[[  32  -79  -43]
 [   9   44   75]
 [  34  -36  -35]
 [  26   -7   41]
 [ -37   70  -27]
 [  70  -12   31]
 [  48  -32  -39]
 [  40  -99 -101]]
->
[[  40  -99 -101]
 [  32  -79  -43]
 [  48  -32  -39]
 [  34  -36  -35]
 [ -37   70  -27]
 [  70  -12   31]
 [  26   -7   41]
 [   9   44   75]]

[[  8   7 -92 -56  49 -25 -47  73  25   9 -31  28 -11]
 [-91   7   6  89  68 -39 -33 -13  38 -80   8 -13  26]
 [ 25   7 -13 -29 -11   7   2  12  -8  22  -5   7  -9]
 [ 23   7 -21 -33  -5   4  -3  18  -3  21  -8  10  -8]]
->
[[  8   7 -92 -56  49 -25 -47  73  25   9 -31  28 -11]
 [ 23   7 -21 -33  -5   4  -3  18  -3  21  -8  10  -8]
 [ 25   7 -13 -29 -11   7   2  12  -8  22  -5   7  -9]
 [-91   7   6  89  68 -39 -33 -13  38 -80   8 -13  26]]

[[ 18   3  16 101  19]
 [ 20   3  31  80  23]
 [ 52  38  30  31   6]
 [ 45   7  68  31   6]
 [ 24   1  91  33   7]
 [ 37  77  10  27   6]
 [ 29  31  14  66  17]
 [ 51  34  44  22   6]]
->
[[ 37  77  10  27   6]
 [ 29  31  14  66  17]
 [ 18   3  16 101  19]
 [ 52  38  30  31   6]
 [ 20   3  31  80  23]
 [ 51  34  44  22   6]
 [ 45   7  68  31   6]
 [ 24   1  91  33   7]]

[[  8 -42  18 -13]
 [-50 -45 -13 -16]
 [-46  88  19 -21]
 [ 10 -21 -20 -23]
 [ 36  34 -41  -7]
 [-13  22 -26  -6]
 [ 19  22 -24 -22]]
->
[[ 36  34 -41  -7]
 [-13  22 -26  -6]
 [ 19  22 -24 -22]
 [ 10 -21 -20 -23]
 [-50 -45 -13 -16]
 [  8 -42  18 -13]
 [-46  88  19 -21]]

[[-50   6 -58   6  31  27  -3 -62]
 [-55  54 -25  38  91  49  10  24]
 [-16  69 -27  31  90 -18  22 -46]]
->
[[-50   6 -58   6  31  27  -3 -62]
 [-16  69 -27  31  90 -18  22 -46]
 [-55  54 -25  38  91  49  10  24]]

[[-29 -28   0 -30  96  22  38  34]
 [ 83  30   8  33 -54  12  19 -22]
 [ 47  28  37  53 -32 -12  32 -34]
 [-44 -15  49  48  24  -6  12 -11]
 [-64 -34  44  43  27   6  16   0]
 [-63 -27 -11 -54  78   2   2  18]
 [-26 -37   7  -1  54  38  35  54]
 [-50 -52  11  33  14  35  19  46]
 [-31 -54 -28 -25  -3  53 -12  80]
 [-15  12 -18 -63  49 -11  16  -1]]
->
[[-31 -54 -28 -25  -3  53 -12  80]
 [-15  12 -18 -63  49 -11  16  -1]
 [-63 -27 -11 -54  78   2   2  18]
 [-29 -28   0 -30  96  22  38  34]
 [-26 -37   7  -1  54  38  35  54]
 [ 83  30   8  33 -54  12  19 -22]
 [-50 -52  11  33  14  35  19  46]
 [ 47  28  37  53 -32 -12  32 -34]
 [-64 -34  44  43  27   6  16   0]
 [-44 -15  49  48  24  -6  12 -11]]
---
[[ 37  97]
 [ 93 -37]]
->
[[ 93 -37]
 [ 37  97]]

[[  7  -3 -14   5 -20  50  -6   1   8]
 [  0   5  19   1  -9 -31  -5   1   4]
 [-19  -2  24   2  -3  31  -2  -3 -22]
 [ 64  -2 -13   1  -8  48   2   0  -5]
 [-38  -5 -17  -6  21   8   7   0  -8]
 [ 35   2 -45  -4   7 -37   8   3  30]
 [ 40   0  -4   4 -16  29  -4   0  -3]
 [ 87   6  18   0  -9 -19   0  -1 -10]
 [-40  -3   7   0   0  26  -2  -2 -12]
 [-69   3  23  -1  11 -48  -3   0  -5]]
->
[[-69   3  23  -1  11 -48  -3   0  -5]
 [-40  -3   7   0   0  26  -2  -2 -12]
 [ 87   6  18   0  -9 -19   0  -1 -10]
 [ 40   0  -4   4 -16  29  -4   0  -3]
 [ 35   2 -45  -4   7 -37   8   3  30]
 [-38  -5 -17  -6  21   8   7   0  -8]
 [ 64  -2 -13   1  -8  48   2   0  -5]
 [-19  -2  24   2  -3  31  -2  -3 -22]
 [  0   5  19   1  -9 -31  -5   1   4]
 [  7  -3 -14   5 -20  50  -6   1   8]]

[[-15 -47 -23 -47  25  40]
 [  1 -13  -8  10  -7 -10]
 [ 29 -37  -6 -29  19 -13]
 [-76  89 -15  73 -22   0]
 [  4 -14  -7   5   0 -10]
 [-52 -38  36 -14 -23 -30]]
->
[[-52 -38  36 -14 -23 -30]
 [  4 -14  -7   5   0 -10]
 [-76  89 -15  73 -22   0]
 [ 29 -37  -6 -29  19 -13]
 [  1 -13  -8  10  -7 -10]
 [-15 -47 -23 -47  25  40]]

[[-17  -1 -41  12   0   2  -1  71  13  75 -10  32   5  24   0]
 [-12   2 -15  23  88  38   6 -31   3   0 -54   1   0  15   0]
 [ 53   0 -10  38  -1  -1   0  16  -6   0 -15  26  81 -42  26]
 [ 41   0  -7  30   0   1  -1  13  -4   0 -13  40  89 -36  15]]
->
[[ 41   0  -7  30   0   1  -1  13  -4   0 -13  40  89 -36  15]
 [ 53   0 -10  38  -1  -1   0  16  -6   0 -15  26  81 -42  26]
 [-12   2 -15  23  88  38   6 -31   3   0 -54   1   0  15   0]
 [-17  -1 -41  12   0   2  -1  71  13  75 -10  32   5  24   0]]

[[-23 -39 -45  -8 -60 -26 -35  67  10  -1 -19   0 -34  55  -9]
 [ -4 -20 -24 -47 -12 -16   2  16  29  27  21  47 -11  31   6]
 [ 37  15 -29 -90 -17 -37  20   5  -4  17  14  13 -12 -26  65]]
->
[[ 37  15 -29 -90 -17 -37  20   5  -4  17  14  13 -12 -26  65]
 [ -4 -20 -24 -47 -12 -16   2  16  29  27  21  47 -11  31   6]
 [-23 -39 -45  -8 -60 -26 -35  67  10  -1 -19   0 -34  55  -9]]

[[ 82  29 101 -52   3   2  26 -57 -84  26  47 -51]
 [ 74 -45   6 -89  56 -88   9 -46 -97 -43 -76  -3]
 [-16 -33 -57 -48  79  26  25 -29 -56 -16  66  -7]
 [-46  -2 -61   6  34  38  41  23  49  36  34  23]
 [-84  45 -60  42  -5 -10  16  64  67  26 -77  49]
 [  5  38  47  50 -75  74 -16   0  29  46  27 -40]
 [ 67  36  24  35   9 -90  13  56 -75  54 -77 -55]]
->
[[ 67  36  24  35   9 -90  13  56 -75  54 -77 -55]
 [  5  38  47  50 -75  74 -16   0  29  46  27 -40]
 [-84  45 -60  42  -5 -10  16  64  67  26 -77  49]
 [-46  -2 -61   6  34  38  41  23  49  36  34  23]
 [-16 -33 -57 -48  79  26  25 -29 -56 -16  66  -7]
 [ 74 -45   6 -89  56 -88   9 -46 -97 -43 -76  -3]
 [ 82  29 101 -52   3   2  26 -57 -84  26  47 -51]]

[[-55 -34 -79]
 [ 28  -3 -18]
 [ 50  54  -2]
 [ 26 104 -31]
 [  3 -47 101]]
->
[[  3 -47 101]
 [ 26 104 -31]
 [ 50  54  -2]
 [ 28  -3 -18]
 [-55 -34 -79]]

[[-32 -33 -84]
 [-57 -35 -13]
 [ 11  36   7]
 [ 36  40  13]]
->
[[ 36  40  13]
 [ 11  36   7]
 [-57 -35 -13]
 [-32 -33 -84]]

[[-14  19 -29  34  41  58   1  63 -10  -1  62  37 -19   8   0]
 [-63  66  56   0 -73  47 -35 -42 -16   9 -28 -27 -36 -17 -40]
 [ -9  47  -8 -29  -6  -3  12 -17 -16  11  19   2 -18  14  31]]
->
[[ -9  47  -8 -29  -6  -3  12 -17 -16  11  19   2 -18  14  31]
 [-63  66  56   0 -73  47 -35 -42 -16   9 -28 -27 -36 -17 -40]
 [-14  19 -29  34  41  58   1  63 -10  -1  62  37 -19   8   0]]
---
[[-81  50]
 [-34  24]
 [ 31  47]
 [-27  54]]
->
[ 50 -34]

[[-84 -62]
 [-99 -76]]
->
[-62 -99]

[[ 17  44]
 [ 17  44]
 [ 39 -69]
 [100 -43]
 [-11 -29]]
->
[44 17]

[[-50  36 -51]
 [ 41  32 -84]
 [ 40 -23  37]
 [-49  69 -23]]
->
[-51  32  40]

[[-68   9  29 -56]
 [-33  -7   2 -37]
 [-55 -53  39 -39]
 [-10  96 -77  16]
 [-57  59 -35  -5]]
->
[-56   2 -53 -10]

[[ 20  59  43]
 [ 15  31 -85]]
->
[43 31]
